In the rows, 128 means zero.
Each path is a new rotation, seen through one point. The rows after it are directions, each followed by how far the rotation turns it, in deg/step (0 if it stays put).
Each turn is a multiple of 5 degrees from 10 to 175, or 0.
Each row of a path follows its step; steps can be skipped.
Path 1:
step 0: [116, 134, 116, 143, 117, 112, 117, 145, 147, 123, 132, 157, 133, 98, 127, 145, 111, 137, 133, 147, 128, 128, 104, 119, 140, 127, 106, 118, 119, 139, 112, 157, 163, 131, 121, 141, 120, 123, 148, 122, 125, 163, 150, 127, 133, 120, 119, 104, 98, 111]
step 5: [122, 163, 98, 152, 119, 128, 137, 148, 110, 126, 139, 138, 115, 117, 130, 135, 136, 130, 117, 140, 124, 140, 126, 94, 104, 115, 89, 122, 126, 114, 110, 147, 121, 137, 104, 157, 109, 117, 142, 108, 126, 125, 134, 126, 127, 142, 124, 113, 110, 123]
step 8: [118, 135, 151, 135, 117, 124, 132, 124, 129, 113, 150, 139, 141, 147, 103, 113, 111, 134, 112, 154, 128, 144, 150, 113, 134, 128, 90, 128, 116, 97, 121, 159, 161, 129, 125, 132, 108, 120, 143, 129, 120, 146, 131, 138, 119, 97, 141, 125, 118, 118]
step 10: [136, 154, 103, 151, 119, 107, 137, 130, 113, 122, 144, 120, 111, 124, 107, 105, 134, 145, 108, 117, 145, 147, 122, 121, 117, 142, 92, 102, 121, 135, 135, 159, 148, 129, 141, 152, 137, 101, 134, 153, 129, 123, 142, 127, 120, 126, 112, 141, 119, 120]
step 21: [112, 114, 142, 150, 136, 128, 148, 111, 147, 114, 130, 138, 136, 105, 95, 134, 118, 127, 93, 133, 121, 123, 140, 109, 133, 124, 102, 113, 96, 121, 120, 121, 174, 120, 151, 122, 117, 121, 141, 141, 124, 136, 143, 132, 123, 117, 138, 125, 114, 112]
step 27: [123, 135, 98, 156, 125, 112, 121, 126, 143, 129, 116, 117, 127, 118, 108, 136, 109, 118, 135, 148, 136, 164, 126, 127, 134, 116, 107, 109, 113, 138, 130, 165, 147, 137, 154, 151, 126, 130, 150, 153, 132, 132, 155, 123, 131, 114, 115, 112, 116, 113]
step 28: [142, 140, 116, 124, 131, 101, 116, 140, 132, 134, 133, 119, 120, 103, 114, 116, 140, 129, 118, 142, 133, 131, 145, 105, 135, 106, 114, 130, 118, 113, 138, 162, 140, 130, 123, 131, 119, 100, 150, 137, 84, 161, 122, 134, 120, 105, 107, 134, 104, 132]
step 29: [140, 109, 138, 144, 141, 103, 129, 169, 146, 111, 143, 124, 135, 106, 123, 136, 119, 141, 105, 136, 143, 123, 150, 127, 138, 135, 116, 115, 116, 119, 150, 135, 130, 131, 126, 167, 99, 111, 145, 140, 139, 127, 147, 134, 107, 102, 136, 137, 116, 115]
Directions:
[135, 128, 130, 129, 127, 131, 124, 135, 132, 132, 128, 133, 128, 136, 126, 130, 127, 127, 126, 127, 138, 134, 131, 124, 125, 119, 131, 133, 129, 134, 120, 125, 131, 128, 125, 121, 128, 127, 126, 127, 130, 137, 129, 129, 125, 120, 125, 127, 127, 126] | 90
[133, 131, 131, 130, 136, 126, 137, 127, 123, 124, 129, 119, 136, 128, 130, 131, 129, 126, 129, 128, 125, 130, 126, 131, 134, 124, 130, 133, 126, 127, 126, 131, 130, 122, 127, 128, 128, 126, 129, 134, 125, 136, 130, 123, 118, 128, 129, 132, 134, 122] | 55
[120, 131, 132, 133, 130, 124, 125, 126, 130, 125, 126, 133, 134, 134, 126, 127, 123, 126, 134, 128, 132, 130, 126, 128, 131, 127, 125, 129, 123, 126, 125, 129, 129, 128, 126, 121, 130, 134, 139, 124, 126, 124, 124, 129, 134, 130, 130, 125, 137, 119] | 80
[131, 131, 128, 126, 133, 124, 125, 121, 125, 132, 134, 128, 124, 130, 131, 123, 134, 121, 131, 128, 126, 135, 127, 132, 123, 122, 122, 130, 134, 118, 127, 131, 133, 135, 127, 127, 123, 124, 124, 120, 125, 127, 123, 129, 129, 127, 126, 130, 128, 126] | 125
[134, 129, 121, 128, 125, 130, 132, 128, 125, 128, 129, 125, 125, 134, 120, 131, 132, 127, 130, 127, 124, 124, 138, 130, 125, 135, 121, 129, 128, 131, 125, 131, 137, 122, 129, 120, 127, 135, 127, 123, 129, 126, 128, 134, 123, 132, 134, 126, 130, 129] | 25
[130, 129, 124, 126, 126, 130, 131, 128, 124, 132, 130, 125, 132, 123, 127, 120, 129, 130, 129, 122, 133, 125, 120, 126, 127, 131, 133, 132, 125, 131, 120, 128, 130, 131, 118, 133, 122, 129, 126, 122, 131, 122, 133, 125, 127, 130, 127, 119, 135, 129] | 55
Path 2:
step 1: [126, 114, 130, 123, 145, 117, 111, 147, 133, 133, 140, 147, 127, 140, 131, 106, 115, 130, 148, 134, 135, 105, 115, 139, 156, 113, 159, 134, 118, 119, 127, 116, 140, 126, 150, 152, 128, 145, 123, 136, 119, 139, 147, 116, 118, 121, 154, 125, 126, 143]
step 14: [126, 156, 130, 135, 140, 100, 119, 107, 115, 127, 132, 123, 120, 126, 121, 109, 140, 107, 116, 110, 115, 137, 138, 116, 142, 116, 135, 120, 140, 107, 140, 117, 122, 127, 130, 122, 123, 139, 96, 143, 138, 123, 148, 125, 145, 144, 127, 115, 161, 137]
step 17: [118, 110, 133, 173, 143, 118, 112, 152, 149, 135, 129, 136, 133, 111, 111, 118, 126, 111, 129, 128, 146, 126, 120, 116, 161, 142, 143, 108, 129, 115, 127, 127, 129, 116, 131, 134, 122, 136, 146, 138, 147, 113, 152, 133, 124, 135, 130, 120, 126, 128]
step 20: [136, 130, 118, 126, 144, 107, 118, 144, 125, 133, 142, 109, 134, 144, 125, 137, 126, 131, 139, 144, 115, 113, 116, 117, 139, 118, 125, 124, 148, 147, 125, 135, 129, 113, 134, 146, 122, 124, 124, 152, 155, 144, 159, 109, 143, 126, 135, 162, 146, 143]
step 25: [114, 118, 118, 150, 138, 122, 155, 127, 122, 132, 137, 126, 101, 117, 120, 151, 136, 130, 137, 126, 154, 148, 128, 148, 135, 140, 132, 127, 155, 148, 138, 142, 109, 118, 112, 132, 113, 134, 155, 129, 130, 110, 127, 134, 127, 144, 128, 133, 103, 130]
step 28: [125, 129, 101, 127, 150, 119, 115, 123, 121, 112, 138, 128, 127, 138, 144, 127, 131, 144, 154, 123, 116, 118, 135, 143, 103, 107, 122, 137, 158, 135, 111, 121, 115, 129, 152, 120, 118, 125, 149, 139, 150, 144, 123, 132, 128, 123, 142, 127, 96, 133]
step 31: [134, 147, 94, 132, 122, 107, 120, 127, 107, 132, 144, 142, 125, 118, 139, 136, 140, 132, 122, 127, 131, 160, 135, 150, 131, 108, 148, 131, 108, 130, 124, 106, 114, 121, 125, 132, 115, 120, 124, 135, 111, 134, 109, 129, 117, 153, 114, 118, 117, 150]
step 36: [130, 113, 129, 139, 139, 116, 111, 141, 131, 139, 133, 136, 144, 165, 128, 106, 121, 128, 147, 131, 124, 117, 126, 121, 146, 112, 139, 112, 136, 118, 126, 137, 126, 107, 139, 151, 142, 143, 140, 123, 125, 164, 133, 130, 129, 119, 144, 115, 117, 152]
Directions:
[129, 126, 128, 139, 127, 122, 125, 135, 131, 124, 135, 120, 132, 130, 127, 134, 130, 126, 133, 130, 123, 130, 127, 134, 124, 136, 124, 130, 133, 135, 130, 120, 130, 134, 125, 124, 123, 129, 125, 125, 127, 128, 128, 131, 129, 132, 130, 129, 130, 131] | 10
[122, 118, 127, 122, 125, 130, 133, 130, 128, 127, 125, 133, 132, 133, 125, 136, 128, 132, 126, 122, 133, 123, 125, 132, 133, 128, 127, 134, 131, 130, 130, 130, 124, 129, 126, 126, 125, 128, 124, 121, 133, 124, 126, 123, 137, 126, 131, 134, 127, 133] | 20
[128, 129, 127, 135, 120, 136, 132, 128, 129, 127, 127, 129, 127, 118, 131, 133, 125, 128, 136, 123, 134, 130, 121, 129, 126, 132, 124, 127, 126, 130, 127, 129, 130, 123, 129, 129, 131, 135, 131, 137, 129, 126, 137, 127, 132, 127, 128, 134, 128, 125] | 85
[121, 132, 130, 124, 129, 133, 121, 129, 134, 133, 125, 124, 134, 123, 130, 130, 129, 128, 139, 133, 135, 122, 129, 128, 133, 122, 130, 124, 134, 130, 127, 127, 124, 134, 131, 131, 127, 132, 133, 123, 129, 130, 124, 136, 128, 126, 127, 129, 130, 127] | 40
[132, 121, 118, 123, 129, 128, 127, 130, 127, 134, 127, 126, 130, 131, 131, 127, 129, 131, 130, 129, 123, 125, 124, 125, 129, 128, 124, 126, 124, 133, 124, 126, 135, 132, 140, 127, 121, 130, 136, 131, 128, 127, 126, 120, 126, 124, 133, 127, 131, 128] | 40
[129, 132, 125, 125, 127, 130, 131, 120, 126, 127, 127, 123, 134, 129, 126, 132, 134, 128, 120, 135, 135, 134, 123, 131, 122, 125, 127, 129, 130, 129, 130, 123, 128, 124, 132, 135, 127, 121, 130, 127, 130, 122, 132, 130, 131, 130, 127, 122, 138, 131] | 175
Path 3:
step 12: [114, 132, 139, 128, 119, 145, 121, 148, 130, 120, 110, 125, 124, 132, 131, 99, 143, 112, 127, 136, 141, 114, 132, 132, 113, 130, 121, 146, 90, 103, 142, 124, 127, 127, 143, 126, 112, 165, 138, 135, 143, 146, 134, 163, 130, 105, 125, 127, 113, 145]
step 14: [136, 114, 133, 129, 142, 128, 115, 113, 163, 141, 119, 107, 118, 117, 139, 136, 132, 133, 120, 159, 104, 123, 133, 118, 116, 137, 106, 105, 163, 149, 138, 115, 143, 124, 123, 129, 116, 129, 137, 118, 119, 114, 100, 120, 127, 130, 131, 156, 134, 108]
step 17: [113, 127, 96, 130, 117, 149, 123, 116, 115, 116, 155, 122, 123, 105, 106, 110, 146, 120, 123, 113, 154, 108, 138, 134, 139, 127, 153, 120, 128, 131, 120, 100, 117, 118, 134, 122, 133, 121, 153, 131, 117, 151, 121, 137, 157, 139, 118, 130, 134, 112]
step 18: [129, 117, 124, 112, 124, 123, 133, 129, 113, 113, 133, 114, 112, 128, 133, 106, 119, 97, 131, 147, 143, 133, 130, 137, 135, 136, 174, 121, 126, 151, 149, 152, 102, 120, 141, 115, 112, 128, 126, 129, 119, 140, 124, 107, 138, 113, 110, 115, 108, 110]
step 19: [144, 126, 151, 114, 131, 120, 145, 158, 123, 135, 127, 130, 97, 125, 135, 131, 82, 121, 126, 137, 119, 129, 112, 131, 100, 132, 134, 129, 127, 122, 144, 140, 126, 123, 117, 139, 111, 116, 117, 135, 116, 129, 107, 136, 146, 115, 95, 135, 119, 152]
step 21: [124, 146, 120, 132, 130, 145, 121, 110, 161, 122, 146, 117, 157, 139, 152, 119, 134, 128, 117, 96, 110, 110, 122, 121, 141, 146, 117, 135, 151, 131, 122, 140, 112, 135, 116, 141, 136, 122, 101, 132, 142, 118, 122, 110, 114, 112, 140, 110, 144, 118]
step 23: [125, 110, 132, 149, 131, 150, 125, 126, 101, 112, 122, 137, 125, 162, 99, 121, 125, 138, 124, 133, 135, 123, 152, 145, 112, 102, 124, 118, 105, 137, 133, 148, 132, 139, 172, 123, 142, 140, 125, 131, 134, 125, 146, 137, 131, 124, 119, 147, 136, 121]
step 24: [123, 109, 161, 135, 126, 141, 109, 126, 136, 101, 111, 128, 104, 122, 90, 133, 135, 111, 146, 125, 111, 136, 153, 123, 130, 124, 142, 121, 114, 130, 111, 122, 130, 139, 138, 168, 135, 139, 119, 138, 102, 141, 121, 124, 139, 114, 131, 123, 127, 133]
Directions:
[126, 127, 123, 130, 121, 131, 130, 124, 122, 122, 123, 126, 129, 132, 133, 122, 129, 133, 123, 130, 131, 133, 128, 124, 132, 121, 129, 127, 126, 129, 131, 124, 127, 129, 136, 130, 121, 131, 131, 133, 123, 126, 129, 128, 139, 123, 128, 123, 130, 134] | 65
[131, 129, 128, 127, 129, 130, 134, 126, 130, 132, 127, 139, 135, 125, 127, 127, 129, 127, 128, 132, 123, 130, 118, 126, 127, 132, 129, 121, 130, 133, 129, 133, 119, 136, 134, 121, 126, 135, 132, 131, 125, 129, 124, 125, 129, 132, 126, 130, 128, 128] | 95
[133, 131, 124, 122, 128, 131, 127, 131, 131, 119, 129, 132, 125, 114, 129, 130, 125, 125, 123, 129, 125, 131, 130, 129, 126, 123, 129, 137, 126, 121, 123, 126, 129, 130, 127, 124, 130, 133, 126, 126, 120, 130, 128, 129, 130, 131, 131, 127, 136, 129] | 155
[125, 132, 130, 126, 127, 127, 120, 131, 125, 129, 134, 131, 125, 134, 130, 121, 130, 127, 126, 127, 136, 125, 128, 123, 129, 124, 125, 129, 118, 136, 123, 133, 125, 126, 128, 130, 131, 134, 129, 124, 124, 139, 129, 126, 129, 132, 124, 134, 130, 125] | 65
[132, 131, 128, 134, 133, 128, 135, 123, 121, 132, 130, 122, 123, 128, 125, 130, 129, 130, 125, 125, 127, 130, 130, 121, 123, 128, 119, 131, 132, 129, 133, 129, 133, 129, 127, 121, 136, 128, 134, 130, 127, 134, 124, 133, 134, 132, 125, 126, 127, 123] | 125
[126, 125, 131, 130, 130, 128, 129, 119, 123, 122, 128, 127, 130, 121, 125, 125, 121, 130, 134, 124, 127, 121, 131, 129, 130, 123, 136, 127, 126, 124, 126, 131, 128, 134, 133, 132, 129, 128, 136, 123, 127, 131, 131, 129, 124, 134, 123, 126, 120, 128] | 55
[129, 130, 132, 126, 126, 129, 130, 126, 122, 125, 127, 128, 125, 130, 128, 137, 122, 125, 136, 126, 130, 125, 123, 117, 131, 126, 127, 133, 132, 130, 131, 127, 119, 126, 129, 134, 136, 133, 121, 128, 123, 122, 125, 125, 125, 124, 131, 126, 127, 125] | 135
